Each row has a name. Each question is about the rows just above it.

D: [ 0.94  0.98  0.53 -3.58  0.20 -0.67 -2.28 -3.45 -4.12 -2.54  1.87  1.44
  0.22  0.64  2.13 -1.45 -1.57 -4.36  1.17  3.43 -2.26 -3.81 -3.12 -0.43
 -2.85 -2.41 -0.39 -3.66 -4.12 -2.47  1.58 -0.78]
T: [ 0.64 -0.26 -0.29  0.23  1.18  1.77  0.99 -0.06 -0.08  0.33  2.30 -0.73
  1.87 -0.65  2.64  0.30  0.79  0.70 -0.72  0.62 -0.23 -0.67 -0.47  1.74
 -1.23 -1.32  0.45  0.41  0.49  0.21 -0.82  1.62]
V: [ 2.39 -0.10 -1.58 -4.88  3.08  2.45 -1.93 -5.86 -6.08 -3.18  5.81 -1.28
  1.16 -2.07  7.61 -1.88 -3.45 -5.30 -0.81  5.38 -4.51 -6.95 -6.67  1.16
 -7.99 -7.68 -2.48 -4.26 -6.05 -3.25 -1.54  2.74]
S: [ 1.24  2.35  2.48 -1.57  2.18 -0.02 -0.17 -1.74 -1.19 -2.35  2.95  0.65
  3.80  1.76  1.33  3.72  4.27 -0.36 -3.16  1.10 -2.46 -1.58 -1.80  1.50
 -1.20 -1.31  2.53 -1.44 -0.67 -2.50  0.04 -0.96]
G: [-1.39  0.57  0.87 -4.86  0.02  0.77  0.00 -4.82 -3.87 -5.37  2.36 -0.13
  4.00 -0.14  2.19  1.58  3.95 -3.47 -4.77  0.63 -5.67 -4.53 -4.79  2.64
 -4.40 -4.32  2.80 -3.85 -4.11 -5.45 -1.23 -0.71]
F: [ 0.17 -0.68 -0.80  0.33  0.13  1.24  0.64  0.21 -0.05  0.73  0.89 -0.42
  0.18 -0.81  1.65 -0.98 -0.85  0.17  0.73  0.53  0.43 -0.28 -0.05  0.76
 -0.69 -0.67 -0.44  0.41  0.10  0.72 -0.28  1.41]
Number of entries in [ 0.17 -0.68 -0.80  0.33  0.13  1.24  0.64  0.21 -0.05  0.73  0.89 -0.42
  0.18 -0.81  1.65 -0.98 -0.85  0.17  0.73  0.53  0.43 -0.28]: -> 22
How many entries does [ 2.39 -0.10 -1.58 -4.88  3.08  2.45 -1.93 -5.86 -6.08 -3.18  5.81 -1.28
  1.16 -2.07  7.61 -1.88 -3.45 -5.30 -0.81  5.38 -4.51 -6.95 -6.67  1.16
 -7.99 -7.68 -2.48 -4.26 -6.05 -3.25 -1.54  2.74] have? -> 32
How many entries does [ 0.64 -0.26 -0.29  0.23  1.18  1.77  0.99 -0.06 -0.08  0.33  2.30 -0.73
  1.87] have? -> 13

pud: [-0.03 -0.01  2.24 -0.54  0.39 -0.79 -1.45 -0.48  3.34 -0.47  2.71  0.95
 -1.71 -3.13 -1.71 -5.20 -1.13  1.03 -2.10  0.68  1.49 -0.36  0.08  1.47
 -2.28 -4.27 -4.41  1.37  0.24  2.23 -0.13  0.45 -1.23 -1.99 -0.92 -0.95
 -0.71  0.07  1.21 -0.39 -0.78  0.99  2.84 -1.63  3.79 -2.49  1.54  0.37
  0.43 -0.80 -5.92  1.03 -0.08  0.81 -2.44]
Pumul: [ 0.07  0.17  0.15 -0.15 -0.27  0.19 -0.18 -0.05  0.07 -0.18  0.66 -0.17
 -0.20 -0.23 -0.08 -0.32 -0.15  0.16 -0.17  0.03  0.56 -0.01 -0.19 -0.03
 -0.22  0.03 -0.39  0.13 -0.11  0.39  0.63  0.15  0.25 -0.29  0.09 -0.08
 -0.10  0.11  0.23 -0.01 -0.08 -0.01  0.28  0.03  0.29 -0.29  0.19 -0.09
 -0.06 -0.01 -0.68  0.02  0.06  0.19 -0.25]
fifu: [ 0.04  1.31  1.74 -0.30  0.08 -0.84 -1.54 -0.54  2.81 -0.46  2.18  0.56
 -1.58 -3.03 -1.46 -5.13 -1.26  1.20 -1.74  0.58  1.67 -0.55 -0.05  1.21
 -2.12 -4.73 -3.86  1.31  0.03  2.17  0.26  0.80 -0.96 -2.15 -1.06 -0.89
 -0.75  0.20  1.23 -0.34 -0.92  1.01  2.59 -0.92  3.78 -2.78  1.55  0.13
  0.21 -0.69 -4.98  0.92 -0.11  1.17 -2.49]
lifal: [ 1.20  2.93  0.81 -0.96 -1.30 -2.84 -1.00 -0.08  2.62 -1.48  0.17 -0.01
 -0.69 -3.90 -1.34 -4.01 -3.13  2.54 -3.50  0.46 -1.04 -0.85 -0.37  2.34
 -1.38 -7.10 -0.19  1.78 -1.06  0.50 -1.89  0.49  0.39 -2.67 -1.76 -0.35
 -0.16  0.74  2.37 -1.01  0.20  2.87  0.42  0.03  2.61 -1.21  4.15 -1.56
 -0.91 -1.44 -5.31 -1.07 -3.33  1.99 -1.00]
Mup: [ 0.30 -4.63 -2.52  2.60  0.02 -1.95  0.18 -4.14  2.99  6.09  1.81 -1.27
  0.27 -2.33  1.15  0.53 -0.86 -0.62  1.11  0.05  3.57 -0.16 -0.03 -1.94
 -0.19 -2.68 -2.11 -1.77  1.22 -1.86  0.87  5.22  0.36 -0.51 -3.14  1.50
 -3.92 -0.57  0.79  0.35 -2.45 -0.76 -0.64  4.64 -2.50 -1.70  1.85  2.81
 -1.14 -0.48 -0.93  0.63 -1.32 -2.46 -1.66]
vidin: [ 0.42 -2.92 -2.26  2.30 -0.22 -2.25  0.21 -3.96  2.76  5.54  1.73 -1.01
  0.23 -2.17  1.26  0.78 -0.79 -0.60  0.78 -0.01  3.42 -0.08 -0.40 -1.97
 -0.18 -2.99 -1.95 -1.75  1.09 -1.64  0.61  4.80  0.25 -0.48 -3.21  0.89
 -3.62 -0.55  0.91  0.27 -2.07 -0.70 -0.58  4.20 -2.22 -1.55  1.75  2.63
 -1.01 -0.52 -0.37  0.59 -1.22 -2.45 -1.43]
Mez: [ 1.15  0.94  1.00 -0.13 -0.66 -2.34 -1.38 -0.01  1.90 -0.88  1.29  0.14
 -0.63 -3.45 -1.29 -4.14 -2.48  1.69 -2.55  0.59  0.50 -0.75 -0.42  1.45
 -1.76 -5.70 -1.58  0.79 -0.28  2.40 -1.74  0.80  0.27 -2.60 -1.62 -0.26
 -0.50  0.84  1.86 -0.70 -0.42  1.97  1.42 -0.65  2.99 -2.54  2.50 -0.84
 -0.66 -0.95 -4.74 -0.08 -1.57  2.69 -1.23]
ker: [-0.21 -0.85 -0.05  0.11 -0.34  0.26  0.06  0.02 -0.11 -0.01 -0.09  0.03
 -0.02  0.02 -0.03  0.37  0.07 -0.03  0.39 -0.02  0.26  0.14 -0.06  0.06
 -0.02  0.12  0.48 -0.10 -0.05  0.11  0.82 -0.02 -0.03  0.01 -0.01  0.04
 -0.01  0.03  0.06  0.05 -0.05  0.05  0.02 -0.33 -0.10  0.00 -0.01  0.12
 -0.10  0.01 -0.26 -0.04  0.04 -0.29  0.02]
dem: [ 0.74 -3.51 -3.02  3.42 -0.72 -2.35  0.33 -5.11  3.72  7.44  2.06 -1.60
  0.29 -3.01  1.60  0.50 -1.05 -0.80  1.32  0.10  4.25 -0.19 -0.48 -2.59
 -0.15 -3.55 -2.35 -2.27  1.54 -2.21  1.57  6.49 -0.01 -0.68 -3.94  1.48
 -4.84 -0.74  1.07  0.39 -2.89 -0.97 -0.71  4.89 -3.04 -1.98  2.24  3.44
 -1.34 -0.61 -0.22  0.73 -1.61 -3.05 -2.09]
vud: [ 0.04  1.09  2.39 -0.47  0.14 -0.65 -1.49 -0.52  3.74 -0.28  2.09  0.71
 -1.82 -3.17 -1.89 -5.75 -1.29  1.09 -1.69  0.63  1.42 -0.31  0.32  1.65
 -2.53 -4.89 -4.73  1.50  0.38  1.92 -1.97  0.39 -1.59 -2.12 -1.04 -0.99
 -0.73 -0.10  1.35 -0.24 -0.87  0.86  2.91 -2.01  4.04 -2.44  1.44  0.57
  0.60 -0.98 -5.46  1.23 -0.06  0.50 -3.05]
sube: [ 1.64  1.80 -0.02  1.07 -3.45  2.13 -0.94  0.65  0.46  1.44  2.55  1.53
 -2.31  1.89 -1.67  0.22  0.60  0.19 -2.30  1.54  1.65 -0.64  1.66  0.34
 -1.22 -1.34  1.93 -1.48  0.21 -4.24  0.70  0.22 -1.21 -1.02  1.00  1.18
  0.41  0.98 -0.22  1.52 -0.24  3.46 -0.72 -2.16 -1.56 -1.69  0.69  0.11
  0.08 -0.64 -1.10 -4.31  0.24 -1.92  0.15]
Gerop: [ 1.68  1.01  0.05  0.91 -3.03  2.08 -0.97  0.72  0.45  1.38  2.14  1.15
 -2.18  1.71 -1.50 -0.21  0.67  0.19 -1.98  1.49  2.03 -0.78  1.49  0.38
 -1.25 -0.64  1.53 -1.23  0.20 -4.04  0.34  0.31 -0.98 -1.00  0.64  0.79
  0.31  0.91 -0.22  1.43 -0.12  3.23 -0.72 -1.76 -1.40 -1.64  0.66  0.17
  0.07 -0.67 -1.07 -4.10  0.34 -1.55 -0.09]
Number of entries in [ 0.07  0.17  0.15 -0.15 -0.27  0.19 -0.18 -0.05  0.07 -0.18  0.66 -0.17
 -0.20 -0.23 -0.08 -0.32 -0.15  0.16 -0.17  0.03  0.56 -0.01 -0.19 -0.03
 -0.22  0.03 -0.39  0.13 -0.11  0.39  0.63  0.15  0.25 -0.29  0.09 -0.08
 -0.10  0.11  0.23]: -> 39
Number of entries in [ 0.42 -2.92 -2.26  2.30 -0.22 -2.25  0.21 -3.96  2.76  5.54  1.73 -1.01
  0.23 -2.17  1.26  0.78 -0.79 -0.60  0.78 -0.01  3.42 -0.08 -0.40 -1.97
 -0.18 -2.99 -1.95 -1.75  1.09 -1.64  0.61  4.80  0.25 -0.48 -3.21  0.89]: -> 36

ganu: [-1.82 -8.05 -5.54  0.42 -6.45 -0.94  1.20  1.41  2.84  2.41  2.25  0.16
 -7.77  4.32  3.24 -4.88  3.27 -0.39  3.47  4.02  1.94  3.87  1.16  3.86
  1.33 -0.63  3.32  7.40  0.25  1.04  0.31  7.22  2.31 -2.19  3.40  3.13
 -3.34  2.51 -1.77  3.25 -0.18  4.47  1.41 -3.31  2.62 -1.07 -0.21 -0.59
  0.93  1.37 -4.93  3.32]
Rut: [-1.58  1.09 -1.46  1.41 -2.62 -0.36 -7.17 -4.14  2.76  3.52 -6.85  2.50
 -4.03 -0.99 -3.43  2.70  0.97 -1.11 -2.73  2.94  0.44  2.13 -4.00 -1.04
  0.20  5.92 -2.55  0.58  3.71 -2.17 -0.54  7.56  3.62 -0.69 -1.07 -0.49
  3.49  2.62  2.12 -1.33  0.18 -0.60  1.82  3.61 -3.46 -0.32  4.24  1.48
 -3.19 -3.08 -4.76 -3.75]
kego: [ 0.89  1.18 -0.46 -5.05  2.45 -0.13 -8.79 -0.05 -5.41  0.99 -7.38 -6.56
  1.53  0.43 -2.82 -2.19  3.91 -0.94  1.98  4.25 -6.57  3.41 -5.13  1.26
  4.97  0.98 -1.23  8.09  2.95 -8.01 -0.03 -5.01  4.43 -0.55  1.56 -3.26
 -0.25 -4.27  2.73 -1.53 -0.15 -8.32  3.69  5.30  4.07  1.94 -0.36 -4.37
 -3.37  2.69  2.30 -1.95]
nub: [-1.00 -2.09 -0.60 -3.92 -2.41  1.35  0.89 -0.72  0.52 -1.87  2.24  4.24
  0.81  4.11  1.69 -1.19 -3.34  2.43 -1.51 -0.57 -0.84 -2.90 -1.61  3.22
  1.42  0.09 -2.78  1.14  1.43 -0.80  0.69 -3.71 -1.76 -1.38  0.98 -1.32
 -1.50  0.72  1.14  2.98 -1.40  0.32  0.10  2.77  3.67 -2.13  1.09 -2.19
 -1.37  2.75  1.65  2.38]
voz: [ 0.64  0.92 -0.97 -1.55  2.46 -1.03 -1.58 -0.12  2.46  0.14 -1.56 -2.05
  0.15 -0.07 -1.27  1.29 -1.95  2.36  3.23  1.47  1.92  0.00 -1.13  2.58
  3.67  2.64 -1.79  1.00  1.33  3.49  0.85  1.36  1.94  1.49  0.05 -1.04
  0.04  2.42  0.82  2.81 -3.35  3.90  1.89  5.10 -5.02 -0.52  3.92  3.21
 -2.85  1.48  2.30 -4.77]
dav: [ 1.82 -3.71 -1.72  1.51  2.28 -2.17 -5.56 -3.30 -4.75 -2.22 -0.64 -5.79
  1.90 -3.52 -0.79  2.82 -4.45  2.47  2.01  3.90  2.46  1.80  1.39 -3.97
 -5.82  5.93  2.21  7.15 -2.60  3.29 -3.35 -2.51  0.51 -1.90  3.68  2.94
 -2.09  3.65  0.64 -1.30  1.60 -0.72  3.05  0.41  0.37 -3.02 -5.74  0.26
 -0.08 -2.82  2.22  3.36]
zudu: [ 1.51 -1.33 -0.64  0.90 -1.25  1.22 -1.83  0.23 -4.50  3.48 -0.16 -2.04
  1.38  3.65  2.93 -3.67 -2.42 -1.75  3.77 -0.68 -2.12  0.58 -2.76 -2.24
 -0.07 -0.44  2.93  0.58  3.61  1.24 -1.22 -2.16 -0.43  1.39  3.19 -1.18
 -1.73 -2.36 -2.31  3.67 -1.46 -0.29  1.18 -0.40  1.23  2.04 -0.18  3.44
 -0.13 -1.27 -0.82  0.38]
Count the entries of [-1.58  1.09 -1.46  1.41 -2.62 -0.36 -7.17 -4.14  2.76  3.52 -6.85  2.50
 -4.03 -0.99 -3.43  2.70  0.97 -1.11 -2.73  2.94  0.44  2.13 -4.00 -1.04
  0.20  5.92 -2.55  0.58  3.71 -2.17 -0.54  7.56  3.62 -0.69 -1.07 -0.49
  3.49  2.62  2.12 -1.33  0.18 -0.60  1.82  3.61 -3.46 -0.32  4.24  1.48
 -3.19 -3.08 -4.76]: -> 51
Count the entries of [ 1.82 -3.71 -1.72  1.51  2.28 -2.17 -5.56 -3.30 -4.75 -2.22 -0.64 -5.79
  1.90 -3.52 -0.79  2.82 -4.45  2.47  2.01  3.90  2.46  1.80  1.39 -3.97
 -5.82  5.93]: -> 26
How many entries does [-1.58  1.09 -1.46  1.41 -2.62 -0.36 -7.17 -4.14  2.76  3.52 -6.85  2.50
 -4.03] have? -> 13
How many entries does [-1.00 -2.09 -0.60 -3.92 -2.41  1.35  0.89 -0.72  0.52 -1.87  2.24  4.24
  0.81  4.11  1.69 -1.19 -3.34  2.43 -1.51 -0.57 -0.84 -2.90 -1.61  3.22
  1.42  0.09 -2.78  1.14  1.43 -0.80  0.69 -3.71 -1.76 -1.38  0.98] have? -> 35
Count the entries of [ 0.64  0.92 -0.97 -1.55  2.46 -1.03 -1.58 -0.12  2.46  0.14]: -> 10
How many entries does [-1.58  1.09 -1.46  1.41 -2.62 -0.36 -7.17 -4.14  2.76  3.52 -6.85  2.50
 -4.03 -0.99 -3.43  2.70  0.97 -1.11 -2.73  2.94  0.44  2.13 -4.00 -1.04
  0.20  5.92 -2.55  0.58  3.71 -2.17 -0.54] have? -> 31

suvi: [-0.37 -1.92 -5.16 -0.83 -1.28 -1.08  2.73 -1.11 -4.62]
dibe: [ 2.42 -1.10  1.11 -2.20 -0.22 -0.52  1.10 -2.30 -1.45]
Nalu: [ 1.83 -1.87  1.37 -2.53 -3.47 -0.31  1.75  1.80  0.80]
mikuv: [ 1.65  1.91  7.43  0.86  0.86  0.93 -1.37  0.72  2.62]
bifus: [ 1.73 -0.92  1.60  0.60  0.54  0.33  1.88 -3.41 -0.78]
Meder: [-3.87  1.25 -5.72  1.30 -1.86 -1.00  2.20  0.86 -4.88]
pelun: [-2.01 -0.63 -1.54 -3.30 -3.94  0.02  0.14  2.90 -0.01]
pazi: [-0.64 -1.09 -1.91  2.20  2.24 -1.62 -2.88  3.71 -3.56]
deram: [-0.64 -0.52 -2.32 -0.44 -2.40  0.60  2.68  1.28 -2.92]
How many entries does [-0.64 -0.52 -2.32 -0.44] have? -> 4
How many entries does [-0.64 -1.09 -1.91  2.20  2.24 -1.62 -2.88] have? -> 7
Number of entries in [ 2.42 -1.10  1.11]: -> 3

Z: [-0.20  0.02 -0.14 -0.46 -2.64  6.90 -5.67  6.83  0.54 -4.88  6.09  0.32
 -2.89 -1.25  1.12  0.40 -1.79]
A: [ 0.93  0.17  0.42  0.70  0.34  4.89  8.96  5.38  0.89 -4.86 -3.64  0.61
  0.09  0.65  4.64  0.74 -2.85]
P: [ 0.33  2.13  0.43 -0.48 -0.45  6.13 -5.34  6.25  1.15 -5.52  6.47  0.54
 -1.25 -0.95  1.36  1.05 -3.69]
How many entries does [0.93 0.17 0.42] have? -> 3
Count the entries of [-0.20  0.02 -0.14 -0.46 -2.64  6.90 -5.67  6.83  0.54 -4.88  6.09  0.32
 -2.89 -1.25  1.12  0.40 -1.79]: -> 17
Number of entries in [-0.20  0.02 -0.14 -0.46 -2.64  6.90 -5.67  6.83  0.54 -4.88]: -> 10
Number of entries in [-0.20  0.02]: -> 2
How many entries does [-0.20  0.02 -0.14 -0.46 -2.64  6.90] have? -> 6

